One turn sends every row of this set to another row. A few are shown first. Where does it send the rows asked after them?
sogo: [ 18   0  14   7  -1  15   3  -2  11 -12 -12  -5  13   1   0  -5  11  -1
  -9  -1  -3  -3   0  -8   4  -8   0  -4   4   1  -5   0  -5  -6  -7   7
  10  -2  -7 -13  10  -1   3   4 -13  -3  -5 -16  -2  -4  -6  -3  12  -1
   7  -3  13   0  -6  -8   1]
ponag: [ -1   6   6  -2  -1  19  -2  -3   9  -7 -11   0  10   3   2   1   6  -4
 -11  -1  -7  -1  -4 -17   5 -15  -7   2  12   2  -1   0   0   1 -15   2
  -7  -4  -5   2  11  13   0   3  -7  -3  -3  -2  -4  -8  -4   0   0   1
   8   1  11 -14   0  -4   1]
Nus: [  5 -14   7  -9   4   1   8   7  25 -15   8 -13  -8  -9  10  -2  -2  -5
  -1   5  -5  -1  -8   6  -2  11   1  12   8  -7   7   3  17   8 -21  -5
  -2  -1   1   1  -1  -5  -6  12   2 -13   1  -1  -3 -15  -4  -3   4  -1
   5  -8  -6   0   5   2   2]
Fuvu: [-12  -4  12  -4  -6  -5  -7  14  13   4  -4 -12  -1 -11   9   0  -4   3
   5   0   6   1   3 -10  14   8 -10   9   5   3   3  17  10  -2  -3   6
  -5   6   9  11   7  -5   6   4   4  -4  -2   0   7 -17  -1  -1 -11  12
  -3   0 -11  -6   1  -3  11]
mupa: [  8 -12  17   3  -7  -8   3  13   8  -1  -2 -10   2  -3   2 -10  13   5
   3   5  12  -5   7   5   6  11  -2  12  -2   1  -3   2   3   0  14   6
   5   5   4  -6   4 -11   5   4  -3  -7   3 -12  11 -13   0  -3  -7  15
 -13 -10  -9  -3   0  -6   7]
dules: [ 14 -12  -1  -6  10   0  12   9  22 -14   5 -11  -6  -9   6   2   0  -6
   0  -2  -4  -5  -6   9 -10   4   2   7   6  -5   3   3  14   3 -15   0
  -3  -3   7   0   3  -6  -5   6  -4  -4  -4  -2  -2 -19  -3  -5   0   5
   2  -8  -9   4   9   8   2]
butor: [  3 -11   7  14  -7  -9   4  -7   1 -16   0 -16   1   1  -9   7   5  -4
  -9   9   5  -6   2   1  -3  10   0   4  -7  -3   0   2   4  -2   5 -10
   8   9 -11   5   4 -10  -6   9   8  -7   9   6   4   2  -7  -9  -2 -14
 -13   2  -9   6   2  -5   3]
nav: [  8 -13   5  -2   3   0  11   3  18 -13  11 -17  -5 -10   0  -1   0  -6
   0   2  -1  -1 -14   7 -12   8   2   6   9  -3   4   2  13   4 -13  -7
  -1  -1   6   2   7 -12   4  15  -1 -13   2   0  -4 -17  -3  -6   5   6
  -2 -12  -7  -1   4   1   3]
Sug: [  5   8  13   1   0  17   2   0  11  -7 -11  -6  13  -3   0  -9   7   1
 -17  -4  -2   0 -10 -16   7  -9  -7   0   4   4  -5   2  -5  -4  -7   2
   4  -2  -7  -1   9   8   8   8  -1  -5  -1  -4  -7  -3  -3  -4  10   0
  10  -1  11  -1  -4 -11   5]
zada: [  6 -17  25   7 -10  -5  -1   0  10  -4  -6   9  11  -6  -7 -12  -7   2
   8   7   4  -1  -4 -10  12  -4  -6  -1   0  -5  14  16   0  -2  -6   3
  -2  -1   7   2   4   1   2  -2  -5 -11  -8 -12   0 -10  11  -1   8  10
  -2  -2  -1   1  -5 -11   3]
gares: [ -3   6  13   9   5   5   2   1   8  -9  -9  -5  12   6   1  -6  17  -2
  -5   2   0  -4  -6 -16  -1   0  -9   0   9   5  -5   8   3   2  -1  12
  -6 -11   4   2   5   5   0   7  -8  -5   0  -9  -5  -3  -3  15   9   2
   5  -3   8  -9  -9 -17   5]
Vubup: [  7 -13   1   5  -6  -5   1   0   9 -19  -6 -14  -7  -3  -5  19   3  -6
  -2   2   2   0   1  -2  -4  -9   7   2  -4  -6   7   9   5  -9  -5   4
   0   5  -6  12  17  -6  -6  -2   5   1  -3  10   5  -1  -4  -9 -12 -10
 -11   9  -7  11   6  -4   2]
vunak: [  9 -14   2   1 -10  -3   2   5   8 -16  -5 -18 -11  -4  -2  16   5  -2
  -2  -2   3   0  -2  -2  -2  -4   6   3  -7  -4   5   9   7 -11  -4   5
   2   5 -10   8  19  -4  -3   0   7   0   2  13   4  -4   0 -10 -10 -12
 -13   7  -6  11   5  -5  -1]
zofub: [  0  -7  15   3   2  -9  -2  14  15  -3  -6  -4  -4   1  10  -2   5   2
   6   0   5  -5  14  -2  15   3  -5  17   6  -3   4   9  10  -2   4  11
  -3   1   8  -4   2  -6   1   1   1  -1   0  -9  14 -16  -3   2 -12  10
 -11  -3 -13  -9  -1   6  13]
Relel: [ 17 -12   1  -6   8   0  13   9  24 -15   5 -10  -6  -8   5   0   3  -6
  -2   0  -2  -4  -6  11  -9   5   5   8   5  -6   4  -1  14   5 -12   0
  -5  -4   6  -4   4  -6  -5   8  -5  -6  -1  -1  -2 -18  -1  -6   0   5
   0  -8  -9   3  11   7   3]
Sobe: [-10 -12   5   3  -7 -11   3   4   5 -17  -3 -23  -5  -4   2  13   5  -5
  -1  -2   2   1  -3  -3   3  -3   1   8   2  -6   4  16   6  -8  -4   1
   2   2  -8  14  12  -7   4   1  14  -7   1  10   1  -4  -7  -7  -7 -14
 -16   1  -8   7  -2   0  -5]
Vuta: [  4  -3  -3  13   0 -13   2   7   4 -10   0 -18  -7   1   0  13   8  -1
  -1   1   3 -12  11   2  -1  10  -3   1  -6  -3  -4   9  11  -4   4   3
   2   6  -4   1  11  -4  -4   4   3   3   8   6   7  -3 -10  -2  -6 -13
 -16   2  -9   3   7   7  -3]
Sos: [  7 -12  20  -2 -12   5  -2  19  12   0   5  -7  -4  -5   9  -4   1   9
  -2   7   9   3  -2  -6  10  16  -3  10 -11  -1   0   0   4  -1   3  -2
   9  11  -4  -4   9  -2   1  12   4 -10   2  -8   6 -11   2  -5  -4  10
  -9  -4  -8  -4  -2 -12  10]
lefi: [  7  -7  15   7 -10  -5  -1  10   6   0   0   8  12  -9  -2 -11  -6   2
   5   9   0  -8   5  -5  10 -13 -11  -1   3  -8   8   8  -3  -1  -8   2
   4   1   5  -2  11   6   7   0  -5  -7 -14 -15   3  -9   1  -5   5  13
  -9  -6   3  -5   5   5  -6]
zunol: [ -1  -6  16   9 -10  -5   0   4   1   3   2  10  16  -6  -3 -13  -8   1
   0  11   0 -10   1  -9  10  -3 -16   2   2  -3   6   5   0   3  -6  -6
   2   1   4   2   2   8   2   4  -2 -10  -8 -12   0 -10   4  -2   7  12
  -8  -7  -2 -10   4   2  -3]
mumut: [ 10 -14  17  -8 -10   7   1  16  11  -6  -1  -1  -5  -3   9   5  -3   2
  -1  -2   2   1   1  -8  12  -4  -2  20  -3   2   3  -3   5  -6  -6   2
  14   7  -7   0   7   0  -4   1   9  -3  -9  -9  10 -17   2 -10 -10  10
  -7  -2 -11  -1   1  -4  11]
kes: [  6 -13   5   1  -8  -2   0  -3  11 -16  -5 -11  -8  -1  -4  10   3  -1
  -6   9   4   0   2  -2   2   7   4   5 -10  -5   4   6   5  -1  -5  -5
  -1  11 -15  10   5   1 -15   1   8  -4   9  11   3   1  -3  -9  -9 -17
  -4  11  -8   9   5  -8   3]
zed: [ -7  -4   0   6   0 -13  -2   6  11 -13  -2 -16  -6   0   5   7   8  -1
   0  10   3  -2  10   3   2   6  -1   3  -3 -10   2  16   3   2  -5   0
  -7   7  -8  10   4   2  -7  -1   6  -4   6   4   2   4 -15  -1  -8 -16
 -10   6  -6   5   2   6  -6]
Kir: [  2  10   9  -2   3  16  -1  -2  10  -6 -12  -1   8   1   2  -5  10  -3
 -11  -4  -5  -4  -5 -16   7 -18  -8   7  12   4  -2   0   0  -1 -11   7
  -4  -6  -6   2  10  12   2   4  -2  -1  -1   0  -2  -5  -4   1   2   2
  10   1  11 -10   1  -7   4]
rarom: [ -5   0  11  10   2   5   2  -2   8 -11 -11  -5  16   6   1  -4  14  -4
  -4   4  -1  -4  -3 -12  -2   4  -8  -5  11   4  -4  10   3   2  -1   9
  -8  -9   4   1   3   1  -1   5 -14  -6   0 -11  -7  -6  -1  14  10   1
   5  -4   8  -9  -9 -15   3]
Vaked: [  9 -12  21   3  -8  -2  -3   8  14  -2  -4  10   6  -8   0 -13  -6   4
  10   7   2  -1   2  -7  15 -11  -6   0   0  -9  13  15  -4   0 -12   4
  -2   3   3  -1   7   9   3  -5  -5  -9 -10 -14   1  -9   2  -4   4  10
  -4  -2   2  -1  -2  -1  -4]
nozi: [  0 -12  10 -11 -12  -2   1  11   3   0  -5 -13   4 -13   3   1   1  -1
   4  -4   4   0  -1  -6   7  -5  -6  15   6   9  -1   7   3  -5  -2   4
   8   6   2  12   7  -9   5  -2   5  -3 -10  -3   7 -19   3 -12 -14  17
  -2  -6 -11   4   5  -8   6]
vigob: [ 17   5  13   7   3  13   4   1  10 -10 -10  -6  12   0  -1  -9  13   0
  -9  -4  -1  -6  -3 -10   3  -8  -4  -1   4   5  -7   2  -4  -6  -4  10
  12  -3  -5  -9  10   2   3   5  -8  -1  -4 -13  -3  -2  -6   0  13   1
   9  -4  12   2  -6 -13   4]
pip: [  6 -12   7  -6   7  -1   7   5  27 -14   5 -13  -8  -8   8  -5  -2  -5
  -2   5  -3  -2  -6   9   0  12   1  11   8  -7   7   3  16   7 -18  -6
  -5  -1   3  -2  -1  -6  -5  13  -1 -12   6   2  -2 -15  -4  -2   4  -2
   6  -8  -6  -2   6   4   3]
dazu: [ -9  -6  -1   2  -2 -14   0   7   6 -11  -3 -20  -7  -1   7   7  10  -1
   3   2   2  -4   8   1   5   6  -3   6   1  -5  -1  16   6   0  -4   3
  -4   6 -10  10   4   1  -5  -2   8  -3   7   8   3  -2 -12  -3  -9 -15
 -11   3  -8   6   3   6 -10]
Zegi: [ 11   5  15   9   9  10   2   2  14 -10  -8   0   5   8   4  -7  17   1
  -1   0   0  -5  -1 -13   2  -2  -5   3   5   2  -6   6   0   0  -5  14
   3  -6  -3  -8   4   6  -4   4  -9  -1   1 -15  -2  -3  -8  10  12  -2
   9   0  10  -5 -11 -14   5]
pazu: [  3 -12   9  12  -4 -10   5  -3   2 -14  -1 -17  -4   5  -5   8   6  -2
  -7   3   4  -8   3   0   3  14  -1   7  -6  -2  -1   4  10  -6   7  -4
   7   5 -10   1   4 -10  -5   8   9  -5  13   9   5  -4  -4  -7  -1 -16
 -15   0 -11   4   1  -2   3]
difeg: [  0   8   6   4   2   6   1   0   6  -8 -11  -6  14   1  -1  -4  17  -7
  -8  -1  -3  -8  -4 -12  -1 -15  -8   4  15   6  -4   2   4  -1  -4  15
  -5 -13   3   5  11   5   2   5  -8  -1  -4  -3  -1  -5  -1   9   2   5
   5  -3  11 -11   1 -12   3]
Sal: [  8 -15   8  -1  -9  -2   2   0   8 -14  -5 -14 -11   2  -2   7   8   0
  -4   3   5  -2   2  -1   5   9   4   7 -10  -3   2   5   6  -3   0  -1
   2   9 -16   4   6  -1 -12   1   7  -5  14  13   4  -3   0  -9  -7 -16
  -6   6  -8  10   4  -8  -1]
Dur: [  7  -9  16   6  -9  -2  -1   1   3   3   0  17   9  -1  -6  -9  -7   0
   6  12   0 -12   5 -11   9  -2 -14   4   1   1   8   4   4   5  -8  -1
  -1   3   4   2   1  11  -9   1  -7  -6  -5  -9   5 -13   8   0   3  10
  -1  -1  -3 -10   6  -4   2]
mig: [-10 -10   4   8  -6 -15   0  -2   6 -19  -4 -22  -1  -5  -3  10   5  -6
  -1   5   4   2   0   0  -1  -4   2   4   3  -7   5  18   3  -5  -3   0
  -3   4  -5  16  10 -10   3   1  11  -7   0   7   1   2  -9  -6  -6 -12
 -13   2  -6   8  -2  -1  -2]
vidoz: [  2   2  10   0  -5  19   0  -3   9  -9 -12  -6  18  -4   0  -7   6   0
 -17  -1  -4   2  -9 -13   6  -8  -5  -4   4   2  -4   0  -7  -3  -8  -3
   1  -1  -9  -3  10   6   7   7  -6  -8  -4  -6  -9  -5  -2  -6   9   2
   8  -3  11  -3  -3  -9   0]
pova: [  7  -4  -2  16   1 -12   3   4   5 -13   1 -13  -5   2  -4  13   7  -3
  -4   8   3 -10  13   4  -5   5   0   1  -6  -8  -2   5   6  -4   2   0
   3   6  -5   1  10  -5  -7   3   2   3   4   2   7   2 -13  -4  -6 -13
 -17   4  -8   4   7   8   0]
narol: [ 11   0  15  10   6  12   1   0  15 -11 -10   1   5   9   3  -3  13   2
   0   1  -2  -2   2 -13   3   3  -3  -4   4  -1  -4   8   0   1  -7   8
  -2  -3  -3 -11   4   4  -5   3 -15  -4   2 -16  -3  -4  -8   8  11  -3
   9   0  10  -6 -13 -11   4]
biba: [ -1   3   3   5  -1   7   1  -4   4 -11 -13  -4  16   4  -1   2  14  -9
  -6   1  -6  -7   0 -11  -2 -14  -8   1  18   6  -3   2   5  -1  -8  12
  -7 -11   4   4   9   1  -1   4 -13  -1  -7  -6   0  -9  -1   9   1   4
   4  -3  11 -14   1  -8   1]
sefe: [  8 -11   5   0   7  -2  10   1  19 -12   9 -18  -5 -11   0  -2  -2  -6
   1  -1  -2  -3 -11   7 -10   9   0   6  10  -2   3   6  13   4 -13  -7
  -3  -1   9   2   4 -14   5  14  -2 -11   3   1  -3 -17  -6  -7   6   5
   0 -12  -8  -1   5   3   3]
kosif: [ 14 -15  18   9 -12  -5   1   0   6  -2  -5  13  10  -5 -10  -7  -7  -2
   7   9   2 -10   2 -10   6  -5  -8   0   1   1  11   7   5  -2  -5   6
   1  -2   9   0   6   1  -5   0  -9  -5  -9 -11   5 -13  13   1   4  12
  -2  -2  -1  -4   4 -11   6]

lefi moves to zunol
vidoz moves to ponag
sefe moves to pip
Now find these:
pazu moves to Sal
Sug moves to Kir
Sos moves to mumut
pova moves to butor

